Rotation paths and how fast each direction turns (degrees per step)
Each turn is a multiple of 5 degrees from 10 to 175, or 0.
Each row of a path follows its step; steps can be skipped.
Path 1:
step 0: [ 27  20  35  14   4 -14 -24 -13  28 -13 -28  35  -7 -29  -8  10  21  -1
  12 -14  13 -14   3  34  26 -18  -2 -21 -12  20  11 -14  -4  35  -1  16
 -14  17 -16  -7  -5 -14 -16   9  -6   2 -19 -10  -3  15  -4]
step 1: [ -4  -3 -37 -12  17  15  42  -4  -7  42  -4   3  32   9 -12  10  19  -1
  -9 -22  19  15 -17   1 -11  14  -3 -27  -5   3  29   2   9 -36   5   4
   4  14  -5  17  -8 -15 -15  13  16 -30 -20   3 -13 -24   0]
step 2: [  2 -46  29   2  10  11   6  29  13 -19  -3   8  -3  22 -11  32  28  -3
   0   9 -15 -18   1  -4 -14   0  -8  32 -14  27 -29  15 -16  10  -8  25
   6  12  16  10 -31 -16  14 -27 -10  10  -6 -17  19  -8   7]
step 3: [-14  36   6  -2  -8   3 -24  18  -3  11   5 -14   0   5  25  30  10  -2
 -12   0  19   8  -1 -14  29   1  30   2  16  16  -2  -5  22  -5 -21 -12
 -26  39 -12   7 -12   1 -27  47   3  16  27  13  -4 -10 -15]
step 4: [ 20  -6   4  -5   8  10  39  25 -11   0 -16 -16 -12   3  13  10   9   2
   4  39 -16   0 -26 -35 -15   9   3 -39 -29 -38 -15 -18   3   0  -8 -19
  35 -17  -9  -4  -6   5  -5  -9  -3   1 -24  -2  -6  12 -19]
step 5: [  4   3  35  -5 -20 -32 -16  14  -9 -12 -12   2  25  -3  16   5  27  13
  28  -7   3 -13  34  25  40  -6  18   8   0 -15   7  -2 -23  22  -4  11
 -22  11  -8 -13  -5  12   6 -15   6 -47  -9 -19   1  -2   1]
step 6: [ 30   3   0  45 -11   1  12 -19  -5  22  -8  13  11 -19 -30   2   8  16
   2 -22   2   3 -24  -7  -4  -2  11 -39  -6  19  36  10  19 -17  -7  -4
   6  14  24  13  -5 -11 -31   9 -22   0   2  -2 -36  -5 -20]
step 7: [ -5  -5  -4 -28  31  10  33  22   2 -18   1  14  41  19 -18  18   6   3
 -24 -10   0  -6   3  32  15  18 -22   8  -8  10 -31   2 -12   1   7   7
  41   1   1 -16 -41 -15   0  -1  -5 -10 -17   0   0   5  15]
step 8: [ -8   3  32   4 -13  -6   0  -3  25  38 -32 -14 -31  15  15  32  15  -4
 -12  -6 -11  -8 -11   4   9  -6  -5  24  -1  22  -1 -22  11  -3   5   0
 -57  32  22  16 -20  -3   8  16  -3   3  -3   4   7 -13  -4]
step 9: [ 19  12 -18 -21  37  25   0   3 -10   5 -21  -2  -6  10  14   7  29  -8
  15   9  25  20   5 -30 -10   9  50 -44   0  -4 -18   7  -2  -5 -20   0
  27   7  -2  15  -9  -7 -24   6  -5  25  -4  -2  18  14  -1]
step 10: [ -1 -22  13 -16 -13   1  10  23  -1 -10   2  -1   1 -13   9  32  16  -6
  12  40 -12 -10 -19  15  20  -9 -14  -4 -32  -3  12  -1  -5  30 -15  13
  -8  27 -47 -17  -1  12   5 -23  34 -31   0  -3 -16  -5  -3]
step 11: [ 12 -15  33   9 -23 -14 -15  30 -14  18  -1  10  31   1  -1  -3  17  24
   2 -30   5   5  15 -36 -15 -11  30  -5   0  -5  18 -13 -13 -19  -3 -12
  -4  -2  21  21   8 -23 -13  25  -6 -20   3 -13 -25 -27 -26]
[-10  -5   4   0   5   0  -9   3   3  -3  -4  -1   3   2  -6  -6  11 -14
   8  -4  -3   2  -8   5  -5   1  -3   4  -4  -3  -5  -1   0   1   4  -1
   3   2  -2  -6  -6  14   5   0  -4  -6   6   3  -4   3  -7]  135
[ -8   9  -9   3  -2  -3  -5   3  -4   4  -3   3  -3   0   1   4   0   4
   0   0  -4  -6  -2  -5   0  -7   5   0  -9   6   3   3   8   6  12   4
  -5  -8   5  -8  -6  -4  -3   4  10 -10   7   2   4  -1   0]  145
[  1   2   1  -7   2  -8  -2  -2   5  -6  10   5  -2  -7   4   4   4   4
  -9  -2   0   1  -3  -4   0  -1   8   2   3   2  -4  -3   7  -2   5   4
   6  -2  -2  -1  -8   7   4 -21   2   1  -7   2  -4  -1   1]  140
[ -2   1   5  -2   8  -6  -4   2   0   5  -2  15   3   8  -1  -2   2  -4
  -2  -1   1   1  12  -5   5  -3  -3  -2   6   1  -8  -3   4  -2   5  -5
  10   0  -1   0   8  -5  -5  -3   5   0   5 -13   4   4  -8]  170
[ -8 -10   1   6   4  -3   4  10   4   2   2   0   7  -2  -8  -6   2   5
  -5   1  12  -4  -6   6   5   4   3  -7   9   2   9  -7   3   5   4  10
  -4  -7   3   0   3  -3   6   0   0   4  -1   1   2   5  -6]  65
